One vector is turned by the same rotation once a step. Each row is the vector after some number of steps, and that number follows the row.
The counts run from 0 to 187.
[137 148 144 107 137 113  80 129 115 108 148 137 133 113 120 102 144 141
 121 160 111 110 118 111  97 126 153 127 120 119 121 131  89 139 143  77
 153  92 152 105 115 117  91 134 160 163 101  81 117 114 146 134  95 109
 131 159  84  83 110  69 103 133 150 186 107 149  99  84 154 156 200 116] -> 136
[105 134 128 100 178 143 114 157 104 126 191 122 111 121 106 184 145 120
 122 111  76 118 184  88 118 147 139  89 129 140 120 127 123 147 107  98
 133 120 147  90 116 130 115 111 135  83 112 124 148 144 146 188  92 136
 129 148  82 176 134 118  89 143 126 141 107 100 160 121 156 183 100 105] -> 66
[133 126 115 136 130 146 109 171 179 113 115 135 115 103 106 130 128 173
 131 158 135 106 124 139 116 194 138 109 146 135 140 149 104 164 110 136
 127 102 149 155 126 144 118  92 142 163 189  98 122 153 196 143 153 104
 168 152 134 106 159 107  61  85 124 133 145 127 131 155 123 146 142 114] -> 126
[134 154 170 117 173 130 101 151 174 121 146 113 140 122 113 132 115 154
 146 195 120 143  97 145 123 126 160 105 113 130 151 132 154 182 102  91
 142  96 141 144 131 142 141  61  92 169 126  90 125 138 171 126 164 110
 179 129  94 129 104 112  95 136 131 109 151 107 142 175 114 184 131 124] -> 10
[119 134 137 141 162 148 104 167 119 141 108 143 130 102 117 118 125 128
 107 120 122  85 175 109 127 143 181  82 117 153  86 131 163 158 142 118
  72 136 189 134 139 154  82 110 108 160 164  70 130 119 160 156 142 123
 126 164 138 135 126 114  94 125 129 134 137 148 135 163 109 136 109 169] -> 118
[123 132 131  96 154 128 120 145 109 133 171 133 128 108 118 191 154 120
 128  88  86 137 193  90 137 131 150 114 123 139  94 105 125 137 127 100
 126 127 171  93  96 105 113 129 152  91 109 142 160 149 142 181  85 151
 126 176  86 156 118 109 113 152 116 158  86 100 133 129 169 170 113 109] -> 67
[136 152 134 112 121 135 152 153 166  99 125 154 154 125 124 168 123 131
 143 106 115 111 155  90 153 159 130 132 152 101 112 132 139 143 128  84
 117 123 140 156 129  60 118  73 123 142  97 139 127 158 161 152 133  88
 129 217 114 131 133 109 110 177 134  97  99 125 125 161 185 162 139 151] -> 75
[118 149 155 135 110 143 147 150 149 196 121 158 129 110 140 182 121  89
 161 120 143  70 155 105 170 140 102 181  96 144 151 141 193 151 124 140
 137 116 123 162 163 129 122 115 142 136 146 122 166 130 144 155 117 109
 123  76 129 170 110 123  90  99 136 117 150 112 120 111 145 143  55 150] -> 108
[159 110 135 143  64 137 120 151 125 144 133 114  86 157 111 121 137 137
 129 101 116 145 132 127 117 118 136 141  82 112  42 137 122 107 155 127
 144 144 134 131 152  96 137 139 162 174 121 138 125 144 129 149 136 183
 140 179 130 118 149  94 116  95 119 103  98 168  86 152 134 116 200 141] -> 85
[ 96  69 135 111 128 139  99 107 134 148 146  94  54 100 174 131 138 107
 109 138 131  99 128  97 107 172 168 132 149 114 120 121 137  90 118 116
  95  92 131 135 124 132  83 131 130 125 118 176 167 159 176 134 111 119
 114 141 155 137 149 101  95  95 146 142  94  81 129  85 127 130 113 100] -> 180
[129 143 135 124 155 138 143 156 101 115 155 172 123 111 146 139 125 116
 113  97 115  72 192  48 130 179 138 102 113 126 114 130 115 148 130  90
  99 129 182 132 140  93 140  88 136  94 133 115 140 114 150 159 125  98
 148 137 105 131 138 112  96 105 139 111  97 105 121 127 185 149 120 168] -> 70
[139 165 163 105 110 118  97 122 122 143 124 126 167 120 146 167 137  82
 139 114 129 107 132 137 156  92 175 171  72 166  73 132 151 108 167  94
 153 155 153 154 150 120 145 109 127 157  79  99 122 112 118 129 124 129
 135 139 129 145  86 100 181 119 103  99  97 153 112 155 105 126 122 173] -> 154
[ 92 139 147 126 164 150 123 167 133 157 120 117 149 109 104 156 128 108
 139 146 112  87 146 109 159 144 145 140 149 155 134 150 200 143 116 121
  87 132 145 133 134 162  77 102 107 150 133 114 156 135 147 171 132 108
 129 153 140 184 121 153  89 142 145 122 150 154 172 123 114 173  49 130] -> 113
[ 88 136 191 122 110 142 121  99 176 116 109 121 100 153 115 130 156 118
 147 138 113 158 110 130 164 159 114 193 145 133 114 179 163 136 134  98
 133  88 107 127 136 140 100 134  90 149  96 121 116 168 154 138 139  97
 122 131 163 169 142 101 124 162 114  97 111 153 126 183  99  77 103 137] -> 44
[ 95 160 146 103 140 165 124 112 150 147 133 122  88 112 162 102 132  82
 147 130 108 131 105 106 108 186 143 109 158 131 152 142 118 164 107 122
  90  97 134 160 154 143 131 107 136 146 165  97 106 170 184 104  92  85
 142 128 112 141 164  75 109 119 149 160 113  68 117 107 138 156 116 128] -> 174
[129 188 165 145 147 129 117 153 118 131  98 148 163 114 124 140 120 167
 147 176 127 100 134 116 148 149 123 189  72 161 111 146 127 146 145 100
 175 105 170 127 115 149 160  79 133 168 107  79 139 132 110 159 149 118
 158 119  85 141  85 137 117 129  89 128 108 143 119 144 120 158 122 139] -> 4
[ 75 127 141 127 109 137 102 123  91 119 130 124 109 115 152 149 157 114
 103 105  97  70 161  88 108 178 151 177 136 148  92 133 104  87 149 106
 115 114 175  98 110 126  82 135 155 130  74 157 155 141 137 159 122 111
  85 181 139 151 129 110 132 117 106 130  61 137 108  66 118 106 132 129] -> 185
[160 141 164 121 134 111 103 134 183 141 115 163 128 111 139 152 121 171
 135 148 171 140 142 150 145 106 134 156  81 119 102 112 158 174 140  81
 164 106 150 153 123 125 147  94 107 157 139  86 152 157 155 133 168 142
 159 114  93 104  87  87 125 120  83 117 141 102 101 195 139 135 133 141] -> 7
[135 109 136 112 147 118  96 146 175 185 132 157 106 102 126 172 121  77
 136 119 172 100 165 131 151  92 119 131 145 122 139 122 213 159 133 126
 102 120 113 156 135 120  72 129 114 138 149  93 146 158 161 150 108 124
 131 116 147 159 100  97 119 126 127 131 160 116 134 154 147 126  67 152] -> 110
[122 120 182 116 113 105 117 129 128 186 164 125 116 135 104 110 147  95
 132 126  74 102 146 100 172 100 132 126  86 169 136 167 167 132 124 104
 137 119 139  82 155 121 100 171 159 118 105 140 124  65 117 154  99  94
 123  56 117 144 148  98 100  98 164 132 113 173 105 105 132 129 108 129] -> 100
[ 80 106 193 129 129 148  92 111 130 163 122  87  53 138 134 106 132 131
 112 167 138 125 111 132 121 147 137 161 102 135 102 157 153 105 127 114
 131 103 143 116 128 163 117 132 110 166 122 130 134 160 138 135 141 141
 161  87 170 174 146 121 111  91 116  94 100 113 146 148  82  90 101 128] -> 47
[128 117 146 109 120 116  95 141 154 174 188 106  87 151  68 137 125 108
 140 162  89 144  91 141 126 120 115 112 125 141 156 177 152 137  97 120
 161 114  83 103 141 128 101 146 148 153 130 130  87 132 146 139  90 130
 158  83 137 150 177 118  79  99 171 112 136 169 138 112 130 142 130 115] -> 96
[121 158 165 124 144 115  99 152 116 195 151 161 117 148 112 149 128  77
 141 101 133 104 161 112 151  95  74 156 113 152 141 155 161 158 120 130
 141 126 122 103 158 142 110 152 154 132 140  71 107 118 130 145  76 111
 116  83  95 167 128 108 127 121 137 165 138 153 115  82 172 132 100 156] -> 104
[154 127 168 150  78 117 107 140 110 140 125 135  87 176  97 110 132 145
 111  92 124 133 140 120 121 127 129 149  92 123  46 148 106 126 144 120
 145 143 146 121 162 107 148 136 169 169 142 125 102 140 146 136 152 139
 149 152 129 117 165 108 134  84 124  99 103 182  91 130 150 100 202 146] -> 86
[123 151 142 125 114 129 134 139 154 207 108 142 143  92 158 166 115  61
 150 141 135  73 138 105 168 120 116 183  83 155 126 122 190 136 134 129
 147 115 149 160 139 118 109 116 151 140 113 130 161 127 122 145 109  97
 116 102 133 166  94 120 114 124 130 126 119 115 109  91 146 164  55 152] -> 107
[146 105 151 127 126 127 108 149 152 122 141 116  90 151  99 144 132 144
 118 131 131 145 142 123 112 113 154 117 159  78  68 146 147 115 132  96
 104 152 118 129 136  89  94  98 118 167 120 133 113 183 161 155 142 138
 163 227 137 123 154 118 119 147 152  98 116 158 156 163 166 136 187 141] -> 80
[125 119 155 147 138 145 107 155 111 137 103 159 125 106 110 134 145 132
 100 109 136  85 196 103 160 130 159 119 120 153  81 143 181 163 144 130
  72 148 182 114 147 169  82 121 114 134 177  93 159 121 162 164 169 114
 122 154 133 142 128 139 109  97 127 128 143 162 134 166 122 118 100 156] -> 117
[ 81 116 128 112 157 152  91 122 113  99 163 126  89 137 117 146 156 105
 103  97 111 110 154  89  97 147 141 144 182 120 104 135 121 125 139 103
  93 115 122  86 120 152  57 134 117 124 101 127 127 162 166 157  84 127
  88 187 130 151 142  88 127 139 131 158  99 143 137  92 125 110 134 111] -> 183
[144 110 172 118 134 116  75 132 117  94 196 119 121 123 127 151 155 104
 135 153 144  91 155 107 140 104 169 151 109 138 129 157 174 123 140  67
 139 121 109 121 157 115  97 114  71 130  73 126 121  84 151 147 133 108
 128 105 116 130  95 112 117  98 155  68 135 169 128 138 105 104 147 150] -> 148
[ 92 158 170 114 125 156 120 107 134 152 104 138  94 105 175  87 137  99
 138 122 136 121 123  92 132 183 142 128 128 139 137 141 110 159 112 128
  83 104 159 152 152 152 152 131 149 133 183  97 115 141 176 102 120  65
 139 111 113 132 173  97 123  98 140 159 113  78 107  94 153 128 124 146] -> 173
[ 85 132 165 117  98 143 135  97 173 127 124 115  80 128 148 146 172 106
 147 103 127 133 121 115 154 172 118 188 167 125 135 142 122 146 112 115
 114  90 140 135 137 155 105 154 138 115 125 162 154 176 193 125 130  74
  88 154 118 138 163 114 119 138 120 157 117  95 122  94 154 127 117 106] -> 177
[131 136 155 124 133 111  78 141 105  90 170 146 123 139 107 103 162 148
 122 148 110 123 152 103 113 133 136 120 133 110 132 150  91 153 127  93
 133  94 150  84 130 138 106 130 136 139 141  74 101 113 153 146 106 104
 126 146  69  82 132  83  95 108 153 178 123 157 106  97 150 133 207 110] -> 135
[138 119 147 104 118 122  91 129 157 117 201  96 128 131 140 195 136 115
 158 158 149 119 109 135 111 105 138 196 127  96 141 135 151 113 130  91
 186 104  88 143 127 117  95 103  98 149  52 143 134 139 140 144 105 143
 125 142 107 138  79 103 110 134 143 117 130 138 147 109 129 166 147  97] -> 145
[135 141 106 111 143 136 131 161 124 150 149 161 103 107 162 175 108 124
 131 108 155 109 168  87 107 169 113 120 132 104  87 106 114 126 128 115
 122 136 146 156 121  89 147  70 150 138 126 115 120 184 138 168  93 146
 154 183 109 132 112 122 119 119 124 134  87  90 142 112 194 183 139 149] -> 72
[121 176 163 133 167 109  85 143 112 140  94 160 168 101 127 142 114 157
 121 180 140  97 144 127 128 117 138 165  89 143  88 137 132 134 153  88
 172 117 175 119 105 135 134  95 135 181 101  51 129 138 100 160 139 126
 155 143 100 127  79 118 140 143  98 148  97 135 128 143 123 156 133 137] -> 3
[125 116 151  84 154 102  93 128 172 125 187 134  86 101 112 174 150 125
 109 102 111 126 178 122 136 128 144  73 142 143 142 112 146 171  98  98
 118 108 142 103  93 109  94 145 111  67 127 142 148 146 181 149 125  92
 131 112 123 144 143  99 100 119 102 102 108  81 132 153 149 123  81 111] -> 62
[108 167 151 133 137 156 108 126 133 151 141 122 110 144 130 105 138 120
 117 121  68 124 126 121 114 163 141 113  80 177 115 116 124 162 129 133
 138  77 167 100 122 142 121 122 149 144 131 109 135 122 147 131 125 139
 124  71 119 184 149  54  96 108  82 121  91 114  79 158  75  98  84 133] -> 53
[147  94 130 118 118 123 107 129 144 117 153 105 113 103 116 104 164 176
 125 171 110 118 128 122 115 156 190 120 107 119 104 127 105 118 127 103
 135  92 159 111 106 121  90 134 151 145 141 147 165 121 148 164 127 142
 156 145 112  81 130  82  60  86 145 167 110 130 114 140 122 155 173  64] -> 132
[121  85 140 109  91 145 124 118 131 103 169 107  94 105 153 181 180 106
 154 103 140 117 141 113 165 164 167 186 142 128 112 171 119  75 119 119
 127 143  93 144 152 139 129 145 124  99 136 166 138 136 145 162  98 110
 135 121 137 130 150 139 104  70 163 131 121 145 149 118 142 139 149 107] -> 30
